In the data rows, zero lies at 4.5, halfway between 4 and 5.
Here is a table of points, one per row:
[5 5 6 6 6 7 6 6 7 7 5 5 6 4 5 6 8 8 7 1 2 4 7 6 5 4 5 6 5 6 6 6 4 2 4 5 4
 7 8 6 2 4 6]
[4 4 5 4 6 5 5 5 4 2 4 7 7 8 7 3 8 4 7 2 7 7 6 6 6 8 6 5 4 4 5 4 6 5 7 5 5
 8 6 6 5 4 4]
[8 5 7 5 6 5 2 3 6 5 5 4 4 5 5 5 3 6 6 5 6 5 5 9 8 5 3 7 7 7 8 7 8 6 3 6 5
 6 4 6 5 3 4]
[5 4 4 6 3 5 6 5 6 3 8 5 5 5 6 5 4 6 9 6 6 5 6 7 8 5 8 6 4 5 4 6 6 3 4 7 6
 9 6 6 6 3 3]
[9 7 6 4 6 5 5 5 4 5 5 4 6 2 6 5 5 9 7 8 7 2 4 5 3 5 4 5 5 5 5 5 4 7 6 5 4
 7 7 7 7 6 4]
[5 6 6 9 5 5 5 6 4 4 4 6 4 5 4 6 4 7 5 6 6 5 5 6 7 7 7 7 8 5 9 6 4 6 6 3 4
 4 4 5 4 4 5]
[2 5 4 6 6 4 4 3 8 6 3 7 6 5 6 5 6 7 7 5 6 5 5 4 6 3 6 3 3 7 7 5 4 6 8 6 7
 6 6 5 8 5 6]
[4 3 7 4 8 9 3 4 4 4 4 5 4 3 8 6 6 5 7 7 7 7 5 6 5 6 7 7 5 5 3 5 3 4 6 7 5
 5 6 5 3 8 7]
[7 5 3 6 6 5 5 6 6 6 5 7 6 6 7 6 5 8 6 6 6 7 6 7 6 3 4 4 6 6 4 6 5 5 4 4 4
 5 4 4 0 8 8]
[4 5 4 5 4 5 3 2 6 8 7 7 6 5 6 8 5 4 4 6 4 5 6 4 5 8 7 8 4 6 6 5 5 6 6 5 6
 8 3 7 5 5 5]
[7 4 4 9 7 5 7 5 6 8 8 3 5 5 7 5 5 5 5 3 5 5 4 8 6 5 6 4 5 3 5 4 5 4 3 5 6
 5 6 7 7 5 5]
[5 4 4 5 5 5 4 4 1 6 6 7 7 9 5 4 7 6 4 4 5 6 6 6 8 6 7 6 6 6 3 3 6 7 4 5 8
 7 4 6 4 4 5]
[6 8 4 4 5 7 8 6 6 6 6 6 6 7 6 5 3 4 4 5 5 5 5 5 3 1 6 7 5 5 3 5 6 5 5 6 7
 9 6 5 4 4 5]
[6 5 2 3 7 4 6 6 6 2 3 3 7 7 5 6 5 6 6 5 4 5 4 5 5 6 7 6 6 8 6 5 8 6 5 6 4
 4 6 8 7 8 7]
[8 7 3 4 4 6 5 4 5 5 5 4 4 4 4 5 6 4 4 4 7 6 9 7 4 5 7 6 6 6 7 7 7 7 6 8 8
 3 6 3 4 4 5]
[3 9 7 6 7 7 6 4 8 6 5 4 6 7 6 4 4 3 5 5 5 6 6 6 6 5 6 5 4 3 5 4 5 4 3 6 4
 6 6 5 5 7 5]
[4 4 5 6 3 5 5 6 4 3 7 5 6 4 7 6 6 7 7 6 5 3 7 5 5 6 4 4 7 3 4 5 5 6 4 9 7
 6 6 5 7 7 6]
[6 6 5 5 6 7 7 6 7 7 6 6 4 4 5 7 9 5 3 4 4 4 7 6 7 5 4 7 4 7 3 3 5 3 4 5 7
 5 5 6 7 5 4]
[6 7 7 6 6 8 5 5 5 4 4 5 5 6 6 2 4 7 4 2 2 3 6 5 6 6 4 4 5 4 6 6 9 6 7 7 6
 7 5 3 6 6 7]
[7 7 9 5 7 5 4 5 3 5 4 5 5 5 5 6 6 5 5 7 5 5 5 4 5 4 4 4 6 6 6 5 7 4 7 4 6
 6 8 6 6 6 6]
[3 4 4 4 5 7 7 6 6 5 3 2 5 5 5 8 6 5 7 7 5 5 6 6 8 5 4 5 4 5 5 6 5 8 5 4 6
 7 5 6 5 7 7]
[3 5 7 7 6 6 6 7 6 6 7 5 5 8 7 6 5 3 6 6 5 5 4 6 4 6 5 7 8 5 4 7 8 4 4 5 4
 4 5 5 5 4 5]
[5 5 5 5 8 9 6 4 5 4 6 5 4 4 6 3 5 6 5 6 7 5 4 5 6 7 7 7 9 6 6 6 6 2 5 5 5
 4 4 4 5 5 4]
[7 7 7 7 5 6 7 4 5 3 5 5 4 5 5 5 4 6 5 5 5 4 4 6 4 3 5 5 4 8 6 5 4 6 6 6 7
 4 7 7 7 7 6]
[8 2 3 2 5 6 9 8 5 6 7 6 5 7 7 7 2 5 5 5 4 5 4 3 5 6 6 7 5 4 8 2 6 4 9 6 7
 6 6 7 4 5 5]
[4 4 6 4 2 5 5 5 6 6 5 4 7 6 5 5 5 6 5 5 7 4 8 7 6 6 7 5 5 6 5 4 4 4 5 6 4
 8 6 6 7 7 7]
[6 8 8 5 7 5 5 5 6 4 4 6 2 8 4 5 4 6 5 6 7 6 7 7 7 8 7 4 5 3 4 3 4 5 4 2 6
 5 4 9 7 5 5]
[7 6 7 5 6 8 7 6 5 6 6 7 5 5 4 4 5 3 5 6 4 6 7 9 8 5 5 3 4 4 5 4 4 5 4 4 6
 5 6 7 5 6 5]
[6 6 7 7 7 4 5 5 5 6 6 8 3 4 1 5 4 6 7 4 6 3 3 4 7 6 5 5 4 4 5 8 7 8 6 7 6
 6 8 3 4 6 8]
[4 3 4 5 7 5 4 3 5 5 6 6 4 6 6 5 8 6 4 6 6 4 6 5 4 5 5 3 5 6 7 4 8 6 6 5 7
 7 7 6 6 5 7]
[7 4 4 4 6 6 5 6 6 6 7 7 6 6 7 4 7 5 7 7 6 7 6 5 9 3 3 3 5 4 7 5 5 6 5 5 3
 4 3 3 6 8 7]
[5 3 4 5 5 5 4 5 5 6 5 5 6 5 5 5 6 5 8 5 7 4 8 4 5 6 5 6 5 4 7 3 5 5 4 6 9
 5 6 7 7 6 7]
[3 4 5 6 4 5 5 4 3 7 6 5 4 8 5 8 6 8 5 7 5 4 6 4 4 5 4 4 4 5 6 6 5 5 5 8 6
 6 7 5 7 8 5]
[7 5 5 6 6 4 6 5 6 6 5 6 6 9 7 6 6 6 6 7 7 6 5 6 2 6 6 5 3 6 4 4 5 5 6 5 4
 3 6 2 4 5 5]
[4 7 2 7 3 6 1 8 3 3 7 7 3 6 7 5 6 5 6 6 4 5 4 6 4 5 4 6 5 6 7 7 6 5 5 5 6
 7 6 6 6 7 7]
[3 6 6 6 6 6 6 6 7 6 6 6 5 7 6 7 4 6 5 4 6 3 5 5 5 5 5 7 6 6 6 6 6 6 3 5 4
 4 4 5 5 4 5]
[3 6 3 3 5 3 5 4 6 8 7 6 6 5 7 7 4 5 6 4 5 4 3 7 5 6 8 3 9 4 6 5 6 6 7 4 6
 7 7 4 4 6 3]
[4 3 4 7 8 6 7 9 7 6 6 6 4 4 4 4 5 3 5 7 6 5 6 5 6 6 6 6 6 8 7 5 3 4 5 5 5
 5 4 4 5 4 5]
[7 7 6 8 4 4 5 6 6 5 3 5 4 4 5 3 6 5 6 5 3 5 5 5 4 4 5 8 6 6 5 4 6 4 8 5 5
 5 4 7 7 8 7]
[5 5 5 5 5 4 5 4 5 4 5 4 5 5 5 5 4 4 3 5 7 6 6 4 8 3 5 7 7 6 7 6 5 5 7 3 7
 5 7 6 6 7 8]
[7 7 6 5 4 5 6 5 5 6 6 7 7 6 6 7 6 7 6 8 4 4 4 5 6 7 7 6 4 4 5 4 5 5 5 6 4
 1 6 3 6 2 8]
[5 4 3 6 4 5 5 3 3 3 5 7 9 7 5 7 7 5 4 5 4 4 7 8 7 5 9 6 6 5 5 6 5 3 7 5 4
 5 8 7 6 5 5]
[5 5 6 4 6 3 5 5 3 5 7 2 5 5 6 4 6 5 6 6 4 6 5 4 5 7 3 6 5 8 7 6 5 5 5 5 6
 7 7 6 6 7 7]
[2 6 7 3 9 3 5 7 4 3 9 3 7 6 2 8 6 7 6 6 5 7 7 9 3 3 4 3 3 2 6 8 5 2 9 7 7
 3 1 6 5 5 7]
[5 5 5 5 5 5 4 5 3 7 3 4 6 5 4 4 5 4 6 7 5 6 5 6 3 5 5 6 7 7 7 6 5 5 4 6 7
 7 7 5 7 6 7]
[7 7 5 6 4 4 6 5 4 5 1 3 3 6 9 8 7 6 6 6 5 7 8 3 4 3 3 4 5 3 5 8 5 7 6 6 4
 5 6 8 6 4 5]
[4 5 5 4 4 5 4 6 4 5 4 7 5 6 4 5 6 9 3 5 8 6 6 5 6 5 5 6 6 4 4 4 4 6 5 9 7
 5 6 7 5 8 6]
[8 4 7 6 5 5 5 5 5 5 4 3 5 4 5 5 5 6 7 5 6 6 7 7 5 6 7 8 7 7 6 6 5 6 6 6 5
 3 3 4 5 5 2]
[3 3 7 6 6 7 6 7 6 8 5 6 7 7 5 4 4 6 5 5 6 6 5 4 5 4 7 5 6 7 7 6 4 4 4 5 4
 4 5 5 5 4 5]
[6 5 8 6 5 7 6 7 5 4 7 7 8 6 6 6 2 4 5 4 5 6 5 4 4 4 3 6 6 6 3 5 4 7 6 6 6
 7 5 6 6 4 4]
[7 7 2 7 5 6 3 4 9 7 6 5 7 8 4 3 4 4 5 6 5 4 4 4 6 9 0 3 7 7 2 6 3 5 9 9 5
 4 7 9 4 4 4]
[9 5 5 5 6 6 4 4 5 5 5 3 4 7 3 8 9 6 7 5 7 8 2 3 5 3 6 5 4 4 4 6 7 6 6 5 4
 6 6 7 7 5 4]
[5 7 8 7 1 4 7 6 5 6 6 7 8 5 6 8 6 5 8 4 9 5 4 5 5 7 3 4 3 7 6 4 8 2 5 3 7
 3 4 4 3 7 3]
[6 6 6 7 4 3 4 5 5 4 4 4 6 5 4 5 4 3 5 7 6 7 8 6 5 6 7 7 5 6 7 7 8 8 6 5 5
 7 4 4 2 6 4]
[6 4 7 8 6 7 7 5 5 5 3 5 6 4 5 5 5 3 1 7 4 3 4 7 5 5 4 4 3 5 7 5 8 9 8 8 6
 7 5 5 5 5 4]
[6 7 5 9 7 5 6 6 5 4 8 5 6 3 4 4 3 5 3 4 7 9 8 6 6 7 5 5 2 4 4 4 4 6 4 3 4
 4 9 6 6 6 4]
[5 5 4 4 6 4 5 5 5 5 4 6 7 3 4 7 5 4 7 6 5 7 7 7 6 7 4 8 6 4 4 4 6 4 4 6 5
 7 7 5 6 6 3]
[3 3 5 6 6 5 5 7 5 5 3 5 4 1 7 8 6 6 5 7 6 6 5 5 7 7 7 3 5 6 3 5 7 4 6 6 6
 5 5 6 5 5 8]
[3 6 5 3 5 4 4 2 2 6 9 7 7 6 9 6 5 4 6 4 3 7 4 6 8 5 6 8 5 7 4 6 4 6 6 6 6
 4 5 6 6 4 5]
[7 7 7 5 5 5 4 7 6 4 7 5 7 6 5 8 9 3 4 3 4 3 4 4 6 7 7 5 7 6 6 4 2 6 4 6 4
 7 6 5 5 6 6]
[4 7 5 6 6 6 7 6 8 6 5 6 6 5 6 6 7 7 5 5 4 5 5 5 5 6 5 7 5 5 5 5 7 6 6 4 4
 5 4 3 6 4 4]
[5 5 5 5 4 6 5 5 4 5 4 4 5 5 5 5 4 5 4 3 4 9 3 7 5 8 6 4 6 7 8 7 6 7 5 7 7
 5 4 4 8 6 7]
[5 8 6 4 5 5 6 5 5 5 5 4 2 4 4 6 5 5 6 6 5 7 7 5 7 7 6 5 6 8 8 6 5 6 5 6 5
 5 5 5 2 4 3]
[8 5 6 5 7 4 8 4 6 6 5 8 7 5 6 4 7 4 3 6 5 4 3 3 4 7 7 5 4 2 6 9 3 3 2 5 8
 7 3 8 5 7 4]
[7 4 3 4 5 7 4 5 7 6 7 8 6 6 6 6 5 6 7 6 6 7 9 5 3 3 4 3 5 5 5 7 6 6 4 3 3
 4 3 5 8 7 6]
[5 5 6 6 6 7 6 6 6 7 6 6 5 6 5 6 7 5 5 5 5 4 5 5 5 5 7 3 6 7 5 6 5 6 6 4 4
 5 4 5 5 5 3]
[3 3 4 4 7 3 7 5 5 4 4 7 5 5 4 5 5 4 7 6 5 4 6 5 5 5 5 6 5 6 5 7 8 8 5 6 5
 4 7 8 6 6 6]
[8 6 7 5 6 4 5 6 7 5 5 7 7 6 6 5 6 7 6 7 2 5 5 6 4 6 6 5 6 7 3 5 5 5 4 1 9
 5 5 3 4 5 4]
[4 5 5 3 4 3 5 9 8 6 6 6 5 6 8 4 6 3 4 4 6 4 3 7 6 4 6 7 6 5 5 5 4 8 6 6 7
 6 7 6 5 4 4]
There is one direction along which these points spread out most. Take the direction at right angles to it along which they spread out most. Go by this last direction. How many in every 100 of the points above lie lower along it than each point below? Answers are rounded to whole numbers. More than half of the points above lie lower than the first one.
[4 5 4 4 4 4 5 5 6 6 5 4 6 5 5 5 5 8 3 6 7 8 4 7 6 6 5 6 5 5 6 4 5 5 4 6 5
 8 6 7 7 5 6] 77
[5 6 5 7 6 6 5 5 6 3 4 2 5 5 4 8 5 6 7 6 6 7 6 5 7 7 6 6 7 4 3 4 1 4 5 5 8
 7 5 3 7 6 6] 46
[5 7 5 7 6 5 4 6 5 7 4 3 5 4 5 3 5 7 7 7 6 7 7 6 7 7 7 6 5 3 4 3 3 3 5 5 5
 6 5 6 7 6 6] 45
[2 4 4 4 2 9 6 5 5 5 5 4 7 4 4 4 5 8 7 6 6 7 4 4 5 6 5 6 5 4 5 9 6 8 6 3 6
 4 7 8 6 5 6] 59
[5 3 6 3 2 5 5 5 6 5 5 6 3 5 5 5 6 5 4 6 5 6 7 8 5 7 6 4 5 6 3 6 5 4 5 5 4
 6 8 7 6 5 7] 74
[4 5 6 6 6 7 6 7 5 7 7 5 6 6 5 6 7 6 6 4 4 4 6 4 6 5 5 6 6 6 5 5 5 7 6 4 4
 5 4 5 5 5 3] 51
[3 3 7 6 3 3 9 2 7 3 6 7 4 4 4 4 9 6 7 7 4 9 5 6 3 4 5 6 9 4 7 2 4 8 4 7 5
 6 6 6 5 7 6] 62
[5 2 7 4 4 4 2 6 9 6 6 6 6 6 7 7 4 7 3 4 3 6 5 3 7 6 6 6 5 4 7 6 6 5 6 7 7
 5 8 5 5 6 3] 80
[7 6 6 6 6 6 5 7 5 6 5 9 7 5 5 8 3 4 5 4 5 6 5 4 3 4 5 4 8 4 5 3 6 5 5 7 5
 7 6 7 6 3 5] 67
[7 6 5 3 5 6 6 5 6 6 6 6 7 6 6 6 8 7 5 7 7 6 5 5 6 7 2 7 4 5 6 4 5 5 4 5 4
 4 5 3 4 1 9] 51
[7 4 5 5 5 4 6 4 5 5 4 5 4 5 5 5 5 4 4 2 7 5 8 6 5 5 5 7 7 6 4 8 5 7 9 4 5
 7 5 3 8 7 8] 28
[6 7 6 5 5 5 6 6 3 4 5 4 5 4 5 3 6 6 5 7 6 7 8 3 9 4 7 6 8 7 6 7 7 5 5 6 5
 5 5 4 5 3 3] 7
[5 4 5 3 4 5 5 5 5 6 4 6 4 7 4 5 6 5 6 7 4 6 5 8 8 6 6 6 5 5 4 6 5 4 5 6 6
 5 8 5 8 7 3] 77
[7 7 8 5 4 5 5 6 6 8 6 3 4 3 3 3 5 4 6 5 4 5 4 3 5 6 8 5 4 5 3 6 8 7 6 7 5
 5 4 7 5 7 9] 12
